Each named move below is a turn or a mirror, shown by a few rows before and after it. Which moves, in which order, take the first row of each later pair to the second? The first pair is answered.
Nuse:
 1.64 -0.33 -0.28  0.87 -0.67  1.71  0.49 -0.65  0.01  0.36  0.27  0.55  ->   0.55  0.60 -0.88  0.98  0.05  1.34  1.06 -0.70  0.38  0.73 -1.37 -0.29
 0.72  1.29  0.78  1.03  0.57  0.59  1.48 -0.68  2.74 -2.14  2.37 -0.44  ->   0.02  1.96  0.45  1.00  1.04  0.29  1.81 -0.66  2.90 -1.85  1.36 -0.95
 3.31 -2.65 -2.38 -2.05 -0.83  0.15 -1.57 -0.86 -1.40 -0.69  1.91  1.47  ->  -0.29  0.42 -4.21 -1.90  1.80 -0.74  0.02 -0.93 -0.19  0.35 -3.49 -1.14
 0.07 -1.62  2.12  1.28 -0.08  2.07 -1.20  0.75 -0.71 -0.43  0.87  1.54  ->  -2.13  0.40  0.93  1.39  1.42  1.50 -0.20  0.74 -0.07  0.16 -2.51 -0.12
Fadu:
 0.71  0.02  1.73  0.14 -2.56 -0.18 -1.29  0.39 -1.14  0.47 -0.31  0.33  ->   1.51 -0.51  0.85 -0.50 -2.61  0.02 -1.30 -0.01 -1.07  0.71 -0.05  0.77
-0.14  0.36  2.77  1.34 -2.40 -1.30 -1.07  1.53 -1.13  1.41 -0.94 -0.11  ->   1.42 -1.47  1.01 -0.40 -1.99 -0.77 -1.81  0.90 -1.44  2.43 -1.16  0.98
-0.29  0.79 -0.12 -1.38  1.46  0.81  1.81 -0.52  0.18 -0.81  1.67  0.16  ->  -1.29  1.37  1.26 -0.26  1.41  1.02  1.65  0.34  0.00 -0.72  1.20 -0.30
-0.46 -0.92  1.53  0.77 -1.01  1.31  0.16  1.96  0.50  0.98 -2.06  1.18  ->   1.23 -1.78 -0.57 -1.03 -0.95  1.36  0.15  0.77  0.68  1.24 -1.34  2.12
Kub:
-2.03  3.48  2.62  3.31 -0.53  1.03  2.71  0.46  1.03 -2.17  1.54 -0.30  ->   0.71  2.40  3.44  2.56 -3.56 -0.44  1.11 -0.23 -0.75 -1.23  3.14  0.38
 0.34  1.54  1.17  1.38 -2.60 -1.19 -0.90  0.90 -0.35  0.99 -0.43 -1.71  ->   1.99  0.74 -1.96 -0.54 -1.26 -0.22  0.53 -0.49  1.42 -0.69  2.55 -0.17
-1.31 -1.12  1.27  1.41  0.38  2.71 -0.31  3.03  0.69 -0.68  2.85  0.82  ->  -0.91 -1.33  2.05  1.58 -0.57  2.18 -1.04  3.24 -0.19 -0.02  2.59  0.55
Then:
Between the rows of a pair lie two moves.
 3.14 -0.68  2.15  0.80 -0.76 -0.79 -0.09 -0.77 -0.29 -1.65  3.03  0.58  ->  -0.58  0.85  0.89  1.21  2.34 -0.63  0.30  0.14  0.05  0.63 -4.03 -1.70 -> Nuse Fadu
 1.73 -3.35 -1.25 -1.70  2.62  0.85  1.93  0.10  0.16  0.44 -0.70 -0.83  ->   2.23 -2.78 -1.47 -2.08  1.67 -0.42  1.46 -0.45 -0.42  1.29 -1.57 -1.23 -> Kub Fadu
 0.91 -0.14  0.94 -1.09 -0.35 -1.85  0.14  0.99  1.80  0.79  1.81  0.64  ->   0.10 -0.31  2.21 -0.13 -0.29 -1.38 -0.40  1.97  1.31  1.26  0.82  0.34 -> Fadu Fadu
-1.79 -1.00 -1.80 -0.30  2.68  0.65  0.85 -0.35  0.91 -0.81 -0.76 -0.40  ->  -2.20 -0.42 -1.42  0.19  2.57  0.39  1.01 -0.22  1.03 -1.11 -0.56 -0.92 -> Fadu Fadu
 0.57  1.28 -0.12  0.66 -1.28 -1.76 -0.31  0.01 -0.65  0.24 -0.26  0.15  ->   0.68  0.30 -0.05  0.52 -1.01 -1.16 -0.95  0.47 -1.11  1.03 -1.01  0.40 -> Fadu Fadu
-1.72  1.22 -0.58  0.61  0.85 -0.91 -0.27  0.53 -0.56  2.25 -3.60 -0.99  ->   0.23  1.13 -3.30 -1.36  0.75 -1.51  0.51 -1.26  0.13  1.89 -2.01 -0.19 -> Fadu Fadu
-3.29  1.44 -0.30  1.29  1.79 -0.57  0.23  0.57  1.23  0.18  1.23  0.18  ->  -2.19  1.59  0.86  1.27 -0.59 -2.34 -1.26  0.42 -0.60  1.82  0.22 -0.36 -> Kub Nuse
 2.84 -0.32  2.14  1.90 -0.33  0.39  0.78 -0.67  0.49 -1.08  1.80  3.00  ->  -0.18  0.88  0.54  1.93  2.32  0.43  1.23 -0.20  0.92  0.96 -4.00  1.24 -> Nuse Fadu
-1.81  2.18 -0.83  1.16  1.60 -0.56  1.65  0.40  0.53 -0.86 -0.80  0.23  ->  -1.54  0.77  1.11  2.11  1.11  0.54  0.94  1.38  0.13 -1.62  0.99  0.96 -> Nuse Kub
-1.03  3.33  3.25  1.81  0.18 -0.90  0.32  0.03  1.70 -0.65  0.34 -3.17  ->   1.98 -2.77  0.26 -1.62  1.61  1.64 -2.79 -0.15  0.04  3.02 -1.89 -0.18 -> Fadu Fadu
-1.27 -0.51 -3.06 -1.53  3.64  2.05  1.19 -0.19  1.57 -0.21 -0.66  0.34  ->  -2.95  1.66 -1.11  0.39  3.30  1.38  2.03  0.57  1.88 -1.38 -0.61 -1.08 -> Fadu Fadu
-2.18  0.73  1.41  1.86  0.94  1.81  0.30  1.67  0.36 -2.82  0.99  0.22  ->   0.25 -2.46 -1.36 -0.87  1.53  2.73 -0.92  0.65 -0.15 -0.93  0.54  2.10 -> Fadu Fadu
 0.34 -0.65 -2.58 -2.03  0.69 -0.46 -0.19 -1.02 -0.60  1.96 -0.75  0.65  ->  -1.52 -0.14 -1.85 -0.80  2.05  0.50  0.40 -0.04  0.04  1.52 -1.93  0.05 -> Nuse Kub
